In the data rows, the value 500 means zero.
Here are some rows, each followed by its group. Rows of different groups can look alike.
c(448, 501, 183, 396, 563, 430, 694, 630, 488, 475, 584, 531, 529, 418, 281, 297, 382, 386, 478, 211, 700, 457, 543,
  248, 301, 648, 300, 635, 502, 508, 757, 791, 322, 547, 397, 395, 457, 656, 659, 365, 515, 366, 515, 761) 1
c(514, 377, 454, 478, 395, 490, 443, 500, 566, 553, 501, 476, 634, 544, 521, 534, 450, 536, 586, 561, 499, 488, 409,
  477, 574, 442, 485, 501, 580, 472, 444, 438, 395, 454, 520, 430, 380, 522, 485, 496, 533, 448, 498, 524) 2
c(507, 425, 509, 474, 450, 439, 412, 507, 556, 615, 504, 459, 626, 382, 468, 486, 418, 598, 588, 545, 534, 472, 431,
  512, 464, 475, 564, 418, 613, 371, 458, 395, 414, 509, 495, 434, 485, 506, 419, 407, 518, 462, 465, 544) 3
c(543, 362, 490, 521, 376, 529, 424, 489, 583, 528, 515, 479, 610, 541, 555, 512, 479, 538, 545, 568, 529, 507, 439,
  455, 579, 421, 440, 527, 537, 477, 419, 462, 463, 493, 550, 433, 431, 491, 482, 494, 516, 465, 536, 466) 4
c(446, 555, 853, 925, 243, 357, 478, 247, 528, 433, 432, 287, 375, 706, 700, 293, 827, 708, 257, 405, 586, 762, 748,
  384, 177, 445, 452, 701, 254, 493, 418, 680, 799, 620, 665, 503, 722, 317, 492, 456, 294, 707, 540, 112) 5
c(525, 450, 427, 557, 484, 601, 484, 526, 559, 452, 516, 501, 453, 541, 497, 480, 494, 548, 438, 526, 557, 448, 500,
  414, 546, 526, 429, 470, 492, 472, 441, 584, 551, 563, 592, 517, 472, 468, 461, 523, 512, 514, 555, 557) 4
c(317, 630, 666, 441, 844, 292, 348, 581, 448, 626, 220, 665, 418, 342, 252, 329, 247, 707, 609, 451, 667, 380, 419,
  787, 431, 477, 618, 375, 784, 218, 509, 399, 454, 481, 614, 339, 690, 559, 249, 263, 477, 493, 587, 519) 2
c(529, 392, 449, 499, 402, 491, 418, 520, 578, 531, 500, 450, 625, 500, 512, 558, 439, 486, 539, 512, 477, 480, 423,
  470, 576, 375, 459, 523, 558, 494, 458, 470, 421, 480, 496, 478, 424, 491, 475, 511, 550, 451, 483, 490) 4
c(481, 494, 579, 463, 487, 464, 383, 439, 491, 762, 624, 309, 657, 211, 412, 487, 431, 750, 642, 465, 572, 557, 619,
  586, 298, 508, 711, 245, 621, 291, 483, 356, 499, 665, 388, 530, 621, 357, 313, 318, 393, 506, 463, 507) 3
c(469, 581, 999, 999, 148, 314, 456, 102, 533, 283, 229, 307, 282, 999, 931, 306, 991, 594, 178, 491, 475, 775, 660,
  496, 312, 287, 396, 960, 098, 629, 335, 675, 900, 399, 807, 468, 791, 397, 535, 657, 225, 804, 571, 000) 5
c(526, 365, 445, 512, 451, 600, 383, 569, 589, 513, 521, 515, 518, 548, 521, 538, 448, 562, 523, 557, 527, 496, 459,
  467, 583, 404, 467, 468, 563, 493, 417, 508, 512, 503, 567, 489, 387, 435, 445, 519, 537, 478, 581, 523) 4
c(525, 372, 468, 492, 397, 507, 439, 509, 563, 551, 506, 477, 612, 522, 520, 550, 431, 512, 566, 545, 499, 482, 413,
  459, 565, 406, 495, 522, 569, 498, 440, 448, 404, 471, 518, 466, 414, 516, 485, 497, 529, 456, 489, 517) 2
c(488, 535, 568, 270, 531, 519, 494, 610, 371, 513, 556, 589, 500, 529, 698, 612, 544, 388, 470, 504, 420, 719, 630,
  509, 612, 517, 610, 551, 481, 710, 529, 401, 467, 432, 436, 621, 431, 401, 754, 560, 716, 420, 446, 434) 6
c(524, 395, 376, 460, 462, 464, 480, 543, 598, 490, 524, 465, 583, 492, 457, 533, 398, 436, 531, 459, 501, 483, 458,
  418, 507, 412, 401, 561, 529, 466, 527, 581, 412, 496, 468, 472, 442, 532, 533, 503, 545, 439, 512, 502) 1
c(439, 826, 579, 000, 716, 562, 785, 747, 190, 485, 762, 812, 308, 529, 757, 431, 647, 312, 399, 417, 455, 850, 809,
  557, 450, 999, 694, 664, 453, 904, 782, 429, 527, 427, 354, 695, 462, 351, 999, 468, 811, 372, 345, 642) 6
c(541, 494, 493, 553, 499, 522, 494, 447, 474, 505, 490, 486, 543, 494, 519, 615, 485, 417, 509, 504, 395, 499, 494,
  544, 572, 407, 518, 469, 436, 554, 470, 485, 495, 496, 392, 562, 520, 506, 511, 597, 518, 525, 474, 434) 7
c(537, 403, 528, 562, 344, 459, 413, 478, 567, 478, 470, 449, 604, 598, 611, 495, 551, 525, 481, 542, 495, 566, 460,
  446, 522, 384, 439, 588, 491, 510, 435, 490, 464, 442, 560, 455, 445, 507, 527, 533, 466, 490, 505, 377) 5
c(933, 900, 664, 768, 635, 450, 825, 000, 313, 000, 360, 389, 349, 414, 417, 623, 999, 144, 000, 689, 000, 157, 380,
  381, 649, 621, 264, 124, 000, 290, 140, 247, 999, 999, 241, 999, 816, 887, 000, 612, 156, 999, 329, 254) 8
c(534, 421, 480, 522, 397, 485, 447, 491, 549, 514, 534, 431, 623, 449, 503, 547, 473, 540, 559, 577, 455, 484, 447,
  488, 513, 458, 468, 453, 530, 428, 455, 412, 450, 556, 491, 509, 467, 517, 411, 453, 494, 466, 477, 496) 3
c(539, 378, 468, 507, 382, 504, 418, 499, 572, 522, 502, 446, 633, 535, 538, 523, 448, 497, 541, 537, 495, 463, 411,
  472, 557, 383, 448, 517, 533, 501, 436, 449, 414, 446, 530, 468, 455, 524, 475, 512, 520, 448, 507, 475) 5
c(520, 531, 584, 233, 486, 532, 541, 592, 408, 507, 597, 584, 511, 582, 710, 568, 561, 412, 472, 529, 417, 695, 566,
  507, 600, 610, 611, 583, 516, 695, 505, 368, 482, 427, 475, 584, 405, 409, 715, 537, 695, 412, 420, 481) 6
c(496, 617, 796, 493, 440, 666, 520, 544, 414, 383, 583, 637, 225, 811, 879, 494, 796, 571, 260, 618, 461, 809, 737,
  535, 565, 658, 596, 673, 355, 752, 415, 443, 809, 449, 697, 649, 534, 179, 732, 600, 659, 557, 552, 270) 6
c(506, 720, 639, 169, 539, 546, 705, 593, 281, 425, 675, 683, 390, 614, 781, 459, 685, 348, 397, 503, 358, 801, 694,
  503, 505, 849, 606, 666, 368, 837, 602, 375, 571, 481, 405, 715, 459, 395, 846, 477, 672, 452, 344, 458) 6
c(412, 558, 568, 526, 624, 505, 472, 539, 459, 540, 367, 623, 413, 530, 480, 533, 433, 492, 617, 541, 494, 428, 434,
  712, 618, 469, 558, 493, 557, 577, 557, 493, 437, 342, 505, 398, 483, 523, 511, 609, 512, 456, 511, 507) 7
c(510, 456, 722, 801, 235, 317, 520, 292, 560, 359, 367, 370, 504, 793, 705, 348, 747, 510, 311, 409, 517, 655, 547,
  369, 322, 378, 371, 827, 282, 551, 452, 656, 643, 487, 618, 460, 636, 526, 559, 501, 356, 640, 491, 144) 5
c(461, 438, 474, 466, 537, 437, 460, 582, 517, 465, 397, 556, 540, 542, 455, 487, 385, 503, 562, 486, 539, 423, 369,
  517, 591, 414, 434, 569, 600, 451, 499, 478, 423, 425, 566, 397, 441, 589, 474, 471, 539, 438, 540, 539) 2
c(348, 892, 447, 452, 763, 672, 803, 471, 221, 794, 746, 418, 310, 086, 357, 523, 575, 362, 783, 355, 495, 522, 827,
  764, 172, 895, 854, 286, 386, 826, 965, 707, 442, 443, 117, 491, 709, 401, 738, 718, 336, 515, 319, 665) 7
c(511, 418, 573, 555, 359, 469, 439, 463, 536, 497, 482, 473, 569, 589, 622, 534, 551, 484, 504, 510, 447, 613, 519,
  481, 531, 409, 493, 581, 457, 555, 447, 470, 494, 455, 527, 506, 450, 465, 565, 530, 548, 487, 470, 369) 5
c(535, 370, 469, 463, 398, 530, 433, 519, 574, 544, 516, 464, 643, 561, 549, 506, 470, 519, 582, 573, 501, 480, 393,
  458, 531, 435, 471, 521, 588, 493, 444, 419, 453, 450, 507, 444, 385, 537, 466, 477, 484, 437, 480, 539) 4
c(534, 387, 437, 581, 464, 697, 395, 607, 634, 485, 562, 569, 388, 591, 504, 533, 488, 696, 406, 637, 591, 466, 498,
  474, 651, 457, 483, 448, 563, 418, 385, 521, 623, 519, 716, 465, 427, 346, 412, 539, 612, 486, 639, 574) 4
c(521, 747, 314, 538, 722, 580, 705, 439, 474, 445, 737, 483, 245, 128, 154, 298, 551, 652, 231, 337, 606, 426, 771,
  309, 159, 827, 474, 214, 347, 239, 634, 695, 741, 999, 374, 740, 727, 433, 289, 251, 397, 708, 542, 746) 1
c(373, 602, 592, 469, 699, 362, 348, 525, 437, 680, 429, 520, 481, 273, 299, 425, 303, 745, 620, 448, 618, 461, 547,
  738, 354, 484, 692, 316, 692, 285, 469, 379, 463, 591, 545, 404, 677, 423, 295, 283, 411, 499, 557, 486) 3
c(527, 368, 424, 480, 411, 458, 427, 508, 574, 547, 508, 500, 619, 531, 532, 556, 439, 499, 556, 511, 489, 505, 422,
  457, 589, 389, 471, 518, 561, 475, 474, 467, 406, 481, 501, 453, 413, 523, 498, 493, 563, 452, 500, 498) 4
c(543, 370, 452, 468, 392, 507, 456, 522, 561, 501, 494, 443, 634, 521, 514, 566, 455, 505, 564, 564, 499, 502, 392,
  477, 549, 398, 449, 539, 558, 482, 440, 447, 419, 461, 510, 456, 400, 522, 508, 505, 517, 435, 472, 538) 4
c(532, 382, 426, 509, 452, 582, 414, 536, 612, 488, 506, 461, 533, 543, 505, 563, 441, 520, 510, 535, 524, 478, 466,
  475, 591, 363, 466, 506, 546, 474, 431, 491, 490, 471, 575, 489, 459, 461, 465, 551, 563, 463, 543, 496) 4
c(364, 973, 580, 429, 837, 755, 795, 501, 143, 707, 701, 541, 133, 246, 498, 657, 684, 288, 662, 460, 373, 620, 902,
  851, 390, 866, 877, 283, 313, 954, 890, 636, 556, 373, 174, 644, 657, 322, 835, 885, 463, 564, 367, 553) 7
c(458, 475, 523, 510, 635, 445, 371, 620, 523, 432, 258, 669, 456, 601, 449, 453, 343, 540, 533, 518, 573, 372, 340,
  601, 629, 375, 427, 586, 652, 404, 433, 511, 457, 378, 678, 344, 499, 576, 413, 474, 602, 451, 630, 498) 2
c(464, 591, 502, 402, 536, 515, 487, 417, 454, 851, 784, 282, 606, 089, 329, 486, 447, 744, 658, 423, 592, 571, 710,
  591, 138, 685, 799, 175, 600, 336, 587, 392, 484, 714, 306, 524, 648, 306, 368, 271, 326, 534, 411, 604) 3
c(494, 479, 660, 710, 327, 453, 480, 377, 495, 496, 437, 416, 530, 623, 654, 486, 663, 471, 463, 523, 446, 589, 530,
  508, 479, 392, 491, 617, 386, 596, 474, 521, 535, 430, 517, 466, 548, 485, 559, 616, 403, 534, 456, 262) 5
c(500, 399, 434, 462, 445, 486, 410, 527, 561, 510, 471, 489, 578, 549, 512, 527, 414, 467, 541, 512, 510, 463, 405,
  469, 591, 372, 472, 514, 557, 490, 462, 455, 397, 444, 521, 450, 425, 532, 475, 493, 550, 450, 507, 482) 2
c(494, 494, 540, 469, 459, 535, 429, 449, 521, 704, 614, 377, 596, 344, 452, 560, 461, 600, 674, 533, 505, 526, 560,
  565, 418, 511, 677, 334, 559, 454, 486, 403, 473, 542, 400, 461, 512, 407, 408, 432, 408, 498, 468, 499) 3
c(552, 382, 473, 450, 406, 517, 453, 532, 524, 530, 530, 471, 608, 543, 559, 537, 469, 453, 529, 548, 490, 529, 417,
  458, 593, 434, 502, 540, 542, 504, 472, 445, 437, 453, 504, 487, 445, 510, 509, 520, 565, 462, 484, 501) 6
c(470, 503, 496, 590, 661, 976, 305, 713, 626, 512, 732, 652, 069, 499, 491, 521, 601, 924, 187, 750, 700, 598, 763,
  564, 650, 664, 674, 177, 581, 361, 363, 514, 954, 677, 898, 621, 553, 000, 350, 556, 804, 566, 758, 607) 4
c(509, 389, 555, 661, 336, 492, 418, 479, 579, 493, 477, 478, 537, 596, 576, 489, 562, 554, 457, 576, 517, 534, 490,
  467, 536, 422, 473, 566, 480, 475, 399, 492, 523, 475, 637, 455, 511, 457, 512, 517, 510, 503, 556, 409) 5
c(525, 379, 461, 490, 414, 485, 414, 524, 557, 593, 537, 448, 646, 423, 490, 543, 457, 546, 561, 521, 515, 517, 479,
  464, 509, 414, 531, 433, 568, 419, 466, 442, 449, 524, 473, 471, 481, 484, 466, 455, 513, 454, 481, 474) 3
c(416, 468, 534, 484, 579, 393, 417, 566, 542, 479, 267, 683, 492, 609, 430, 458, 314, 528, 596, 522, 533, 383, 323,
  598, 607, 419, 422, 582, 644, 414, 459, 468, 388, 382, 620, 345, 437, 601, 435, 454, 557, 442, 553, 517) 2
c(499, 562, 590, 418, 498, 430, 316, 350, 486, 999, 842, 194, 712, 000, 295, 471, 434, 928, 658, 447, 613, 650, 825,
  611, 046, 656, 951, 000, 666, 127, 496, 249, 491, 890, 288, 565, 743, 153, 217, 110, 323, 588, 377, 522) 3
c(493, 668, 666, 356, 549, 612, 565, 520, 321, 575, 600, 600, 434, 534, 736, 570, 659, 355, 562, 575, 369, 712, 642,
  667, 543, 636, 694, 514, 447, 874, 599, 422, 515, 337, 377, 585, 466, 403, 777, 678, 612, 478, 384, 424) 6
c(604, 526, 524, 488, 444, 497, 527, 414, 517, 393, 528, 477, 537, 507, 532, 569, 576, 423, 456, 558, 320, 459, 479,
  473, 538, 519, 486, 451, 434, 478, 388, 419, 542, 574, 452, 628, 499, 540, 484, 504, 473, 570, 426, 456) 8
c(502, 630, 241, 444, 612, 430, 787, 494, 428, 426, 614, 486, 479, 328, 259, 326, 461, 386, 430, 264, 576, 426, 562,
  273, 244, 743, 342, 514, 395, 456, 751, 727, 447, 667, 296, 546, 533, 695, 542, 357, 394, 519, 448, 741) 1
c(401, 614, 573, 478, 677, 499, 500, 543, 420, 540, 340, 633, 378, 520, 518, 574, 429, 417, 668, 540, 484, 404, 442,
  752, 640, 485, 571, 516, 559, 632, 584, 499, 427, 276, 494, 382, 521, 533, 552, 678, 473, 478, 552, 487) 7
c(516, 371, 454, 491, 405, 516, 428, 539, 554, 536, 519, 475, 637, 521, 537, 531, 456, 521, 558, 509, 492, 492, 422,
  492, 569, 420, 488, 506, 563, 500, 443, 453, 408, 452, 500, 475, 415, 508, 489, 507, 517, 433, 512, 485) 7
c(471, 435, 361, 472, 475, 484, 544, 577, 554, 478, 512, 521, 536, 512, 444, 459, 444, 474, 493, 404, 620, 494, 476,
  340, 468, 502, 383, 573, 529, 507, 580, 632, 439, 516, 516, 418, 453, 551, 557, 451, 534, 420, 547, 602) 1
c(592, 444, 472, 547, 413, 471, 480, 470, 536, 442, 471, 433, 605, 507, 511, 568, 521, 459, 504, 554, 409, 445, 434,
  444, 558, 418, 443, 483, 461, 454, 425, 446, 504, 538, 476, 555, 483, 568, 439, 492, 477, 533, 468, 443) 8
c(756, 840, 380, 644, 678, 366, 945, 179, 349, 000, 477, 493, 345, 331, 268, 417, 846, 165, 042, 393, 106, 240, 488,
  230, 412, 778, 187, 328, 007, 315, 473, 552, 839, 976, 230, 999, 740, 884, 255, 450, 252, 871, 410, 537) 8
c(633, 518, 506, 567, 466, 498, 565, 349, 496, 365, 462, 457, 531, 473, 496, 594, 627, 377, 395, 581, 285, 397, 418,
  459, 585, 486, 456, 408, 360, 456, 376, 420, 571, 610, 454, 677, 529, 620, 399, 565, 439, 633, 428, 439) 8
c(491, 435, 333, 425, 499, 445, 569, 578, 518, 500, 549, 497, 577, 460, 442, 446, 397, 481, 526, 391, 601, 481, 490,
  336, 437, 510, 373, 599, 521, 492, 601, 623, 367, 506, 442, 426, 428, 580, 595, 416, 511, 418, 503, 637) 1
c(518, 441, 747, 776, 255, 369, 431, 308, 542, 416, 365, 343, 515, 747, 731, 473, 689, 543, 403, 504, 471, 652, 518,
  453, 432, 344, 437, 729, 325, 572, 403, 528, 599, 458, 615, 469, 564, 460, 539, 561, 390, 577, 534, 167) 5
c(708, 760, 659, 794, 474, 373, 764, 047, 403, 028, 384, 387, 374, 581, 487, 446, 943, 290, 038, 483, 103, 377, 478,
  326, 450, 568, 261, 474, 000, 401, 322, 492, 918, 844, 397, 954, 740, 764, 261, 539, 213, 915, 406, 249) 8
c(534, 494, 599, 298, 429, 579, 512, 585, 461, 524, 637, 588, 514, 606, 737, 552, 539, 479, 549, 606, 413, 625, 532,
  552, 549, 681, 591, 613, 541, 678, 476, 325, 452, 440, 515, 558, 406, 445, 665, 511, 583, 428, 384, 537) 6
c(639, 507, 515, 586, 479, 472, 535, 354, 475, 354, 422, 484, 549, 509, 481, 561, 585, 413, 400, 559, 279, 373, 408,
  441, 588, 476, 422, 426, 362, 415, 360, 393, 597, 637, 446, 676, 513, 606, 330, 508, 435, 620, 453, 401) 8
c(570, 551, 548, 411, 469, 520, 542, 471, 461, 407, 544, 530, 521, 528, 628, 551, 590, 427, 458, 585, 341, 552, 489,
  482, 591, 541, 529, 489, 440, 571, 422, 365, 557, 538, 438, 645, 453, 491, 537, 505, 513, 551, 445, 471) 6
c(351, 796, 439, 468, 704, 660, 824, 482, 288, 681, 626, 533, 309, 324, 429, 570, 562, 278, 741, 387, 466, 492, 653,
  733, 375, 765, 696, 440, 389, 890, 910, 694, 401, 289, 204, 452, 553, 527, 771, 808, 374, 484, 365, 679) 7
c(521, 378, 459, 518, 461, 554, 419, 551, 588, 472, 474, 520, 503, 575, 459, 548, 433, 544, 500, 568, 546, 453, 429,
  494, 631, 423, 467, 491, 569, 430, 418, 488, 483, 453, 636, 435, 417, 496, 437, 521, 591, 447, 576, 538) 4
c(420, 465, 520, 497, 600, 379, 416, 583, 522, 467, 302, 641, 484, 615, 432, 500, 335, 495, 572, 500, 541, 391, 320,
  610, 623, 390, 431, 588, 624, 415, 468, 469, 419, 382, 613, 354, 466, 587, 461, 457, 544, 434, 562, 510) 2
c(518, 520, 541, 390, 427, 490, 360, 393, 520, 913, 798, 250, 717, 029, 364, 439, 442, 844, 621, 480, 598, 607, 689,
  573, 135, 626, 849, 104, 674, 208, 482, 261, 495, 794, 352, 556, 680, 269, 228, 182, 359, 561, 391, 529) 3
c(526, 405, 451, 427, 431, 529, 428, 515, 573, 511, 503, 450, 595, 538, 524, 585, 462, 464, 557, 526, 487, 477, 413,
  487, 586, 399, 456, 518, 546, 530, 484, 452, 448, 436, 484, 459, 429, 516, 496, 533, 514, 464, 513, 489) 7
c(530, 367, 450, 487, 418, 502, 412, 527, 542, 527, 468, 454, 609, 525, 518, 566, 430, 498, 573, 497, 489, 464, 440,
  467, 537, 365, 502, 502, 544, 511, 431, 502, 406, 484, 500, 460, 431, 475, 505, 535, 553, 421, 543, 433) 4
c(449, 536, 644, 451, 534, 417, 459, 551, 455, 453, 382, 637, 477, 679, 647, 461, 530, 481, 482, 505, 488, 577, 490,
  575, 569, 508, 509, 658, 536, 568, 480, 430, 513, 363, 585, 442, 484, 519, 571, 483, 571, 463, 495, 407) 6
c(543, 352, 573, 640, 349, 377, 436, 481, 510, 502, 443, 449, 662, 501, 597, 514, 545, 507, 531, 552, 499, 515, 483,
  427, 488, 372, 439, 548, 496, 463, 447, 564, 413, 443, 553, 416, 452, 548, 579, 542, 558, 441, 496, 405) 5
Which 5 groups are nearest to each row below, nearest first, going by the average distance to the group's rows?
c(631, 628, 999, 925, 194, 320, 572, 091, 449, 166, 290, 332, 405, 884, 904, 385, 999, 469, 093, 537, 241, 727, 616,
  411, 395, 413, 366, 810, 042, 596, 292, 478, 869, 594, 623, 732, 787, 499, 506, 605, 273, 839, 442, 000) -> 5 8 6 4 2
c(454, 891, 830, 000, 703, 556, 593, 646, 137, 710, 795, 741, 373, 369, 809, 420, 655, 570, 471, 558, 415, 946, 873,
  758, 368, 999, 990, 422, 577, 788, 606, 101, 614, 507, 339, 745, 571, 147, 791, 320, 721, 440, 314, 491) -> 6 7 3 4 2
c(532, 464, 669, 499, 357, 524, 471, 484, 501, 470, 528, 486, 504, 682, 727, 468, 648, 522, 453, 572, 446, 668, 518,
  483, 511, 507, 496, 648, 456, 608, 409, 422, 601, 436, 569, 524, 460, 412, 573, 525, 508, 507, 480, 358) -> 5 4 6 2 7
c(512, 453, 799, 844, 181, 311, 459, 245, 574, 380, 366, 356, 520, 805, 792, 424, 764, 543, 358, 511, 454, 672, 537,
  418, 391, 328, 364, 783, 281, 543, 355, 546, 628, 449, 667, 452, 589, 460, 538, 550, 354, 656, 486, 116) -> 5 4 2 6 8
c(497, 366, 393, 622, 543, 870, 324, 668, 657, 406, 553, 558, 193, 641, 471, 584, 493, 745, 290, 649, 680, 480, 563,
  486, 742, 379, 472, 379, 564, 403, 342, 605, 772, 556, 810, 511, 447, 185, 333, 602, 685, 516, 808, 537) -> 4 2 5 6 1
c(476, 570, 686, 695, 393, 537, 517, 354, 444, 535, 496, 405, 445, 614, 658, 580, 660, 438, 564, 543, 392, 607, 560,
  634, 486, 434, 586, 620, 356, 744, 522, 550, 553, 369, 445, 483, 543, 435, 596, 697, 381, 595, 445, 297) -> 5 6 4 7 2
Which 3 other groups have their centres nearest to the centre of group 6, nearest first?
7 4 5
Which 4 groups are nearest to each row below, nearest first, going by the distance to the group's nearest row?
c(435, 711, 645, 342, 602, 658, 642, 541, 274, 616, 631, 544, 386, 502, 708, 648, 631, 322, 637, 578, 350, 669, 635,
  742, 571, 696, 784, 461, 438, 915, 640, 395, 504, 295, 334, 592, 507, 379, 804, 758, 547, 455, 354, 502) -> 6 7 5 8
c(441, 517, 545, 434, 623, 397, 387, 504, 489, 665, 474, 516, 544, 308, 341, 420, 338, 687, 605, 462, 616, 471, 513,
  611, 367, 517, 615, 358, 670, 301, 519, 408, 446, 569, 492, 404, 600, 476, 337, 290, 452, 491, 510, 527) -> 3 2 7 4
Group 5 spreads out most along one direction. Which 3 other groups' directions of most spread are closest to that one, closest first?
8 1 4
Which 5 groups are nearest to each row below, nearest first, going by the distance to the centre of the group?
c(403, 473, 558, 503, 651, 394, 406, 595, 493, 462, 213, 681, 459, 610, 430, 410, 333, 554, 559, 493, 572, 359, 294,
  643, 650, 413, 445, 599, 664, 411, 478, 473, 397, 336, 645, 307, 452, 636, 401, 457, 539, 439, 584, 521) -> 2 4 7 1 5
c(520, 363, 483, 491, 453, 571, 426, 553, 582, 469, 520, 482, 511, 545, 505, 547, 476, 556, 491, 579, 527, 495, 437,
  463, 593, 428, 460, 485, 563, 448, 417, 466, 514, 491, 604, 476, 415, 445, 466, 549, 587, 465, 550, 515) -> 4 2 5 6 1
Which 5 groups are nearest to each row below, nearest first, going by the distance to the group's nearest row?
c(546, 412, 544, 617, 339, 462, 452, 401, 570, 442, 469, 415, 592, 609, 572, 519, 587, 498, 476, 553, 427, 528, 421,
  457, 516, 410, 445, 560, 455, 510, 401, 453, 526, 490, 552, 519, 456, 538, 466, 513, 450, 540, 472, 389) -> 5 8 4 3 6
c(249, 627, 650, 506, 969, 249, 349, 685, 452, 331, 000, 955, 256, 709, 315, 325, 139, 512, 553, 453, 647, 192, 176,
  828, 754, 356, 401, 680, 796, 333, 496, 520, 368, 215, 810, 160, 552, 788, 363, 423, 613, 418, 700, 523) -> 2 7 6 4 3
Group 7 spreads out most along one direction. Which 3 other groups' directions of most spread are closest to that one, closest first?
6 1 3
Which 4 groups are nearest to each row below, nearest first, going by the average distance to the group's rows?
c(395, 798, 548, 511, 681, 693, 755, 442, 300, 670, 602, 439, 298, 383, 509, 718, 589, 236, 802, 519, 357, 467, 643,
  851, 476, 686, 767, 394, 379, 915, 806, 597, 429, 248, 245, 497, 564, 447, 774, 911, 365, 509, 367, 562) -> 7 6 4 2
c(532, 358, 440, 482, 403, 496, 433, 512, 583, 555, 514, 463, 648, 539, 548, 526, 447, 524, 570, 555, 503, 475, 398,
  454, 546, 447, 480, 503, 567, 472, 433, 435, 433, 468, 496, 448, 396, 521, 471, 468, 498, 456, 488, 523) -> 4 2 5 3
c(795, 774, 548, 656, 596, 445, 759, 106, 369, 009, 404, 452, 407, 414, 405, 542, 841, 213, 097, 587, 008, 258, 421,
  357, 536, 613, 269, 287, 030, 366, 288, 396, 845, 920, 308, 999, 699, 787, 201, 558, 280, 911, 379, 397) -> 8 5 1 4
c(507, 389, 376, 519, 403, 563, 483, 583, 569, 518, 563, 545, 533, 462, 497, 457, 448, 554, 500, 553, 572, 461, 444,
  429, 539, 505, 433, 501, 555, 471, 485, 504, 476, 495, 566, 442, 418, 491, 517, 471, 558, 455, 535, 578) -> 4 2 1 5
c(505, 639, 410, 450, 726, 346, 651, 495, 435, 286, 328, 646, 412, 476, 357, 369, 490, 328, 329, 374, 468, 342, 401,
  429, 502, 567, 322, 546, 429, 431, 614, 592, 530, 586, 471, 551, 595, 776, 465, 425, 512, 559, 507, 592) -> 1 2 4 8
c(542, 369, 415, 463, 365, 508, 446, 522, 599, 548, 523, 454, 626, 541, 522, 570, 422, 517, 596, 535, 478, 467, 381,
  464, 567, 421, 474, 516, 562, 464, 450, 426, 414, 474, 511, 450, 396, 503, 463, 464, 506, 433, 484, 491) -> 4 2 5 3
c(538, 354, 423, 496, 393, 477, 436, 538, 551, 553, 502, 434, 665, 494, 509, 529, 456, 525, 596, 527, 508, 475, 436,
  458, 545, 429, 490, 466, 550, 454, 454, 466, 422, 463, 521, 450, 449, 499, 482, 502, 504, 408, 481, 460) -> 4 2 5 3
Which 3 other groups have their centres nearest to the centre of group 4, nearest first?
2 5 1
Which 3 other groups have their centres nearest to the centre of group 3, nearest first?
4 2 1
Group 3 spreads out most along one direction. Which 3 other groups' directions of most spread are closest to that one, closest first?
1 7 2
Which 3 other groups have their centres nearest to the centre of group 1, nearest first?
4 2 7
Group 4 spreads out most along one direction. Which 3 other groups' directions of most spread are closest to that one, closest first?
1 3 6
Which 3 other groups have their centres nearest to the centre of group 7, nearest first?
6 4 2
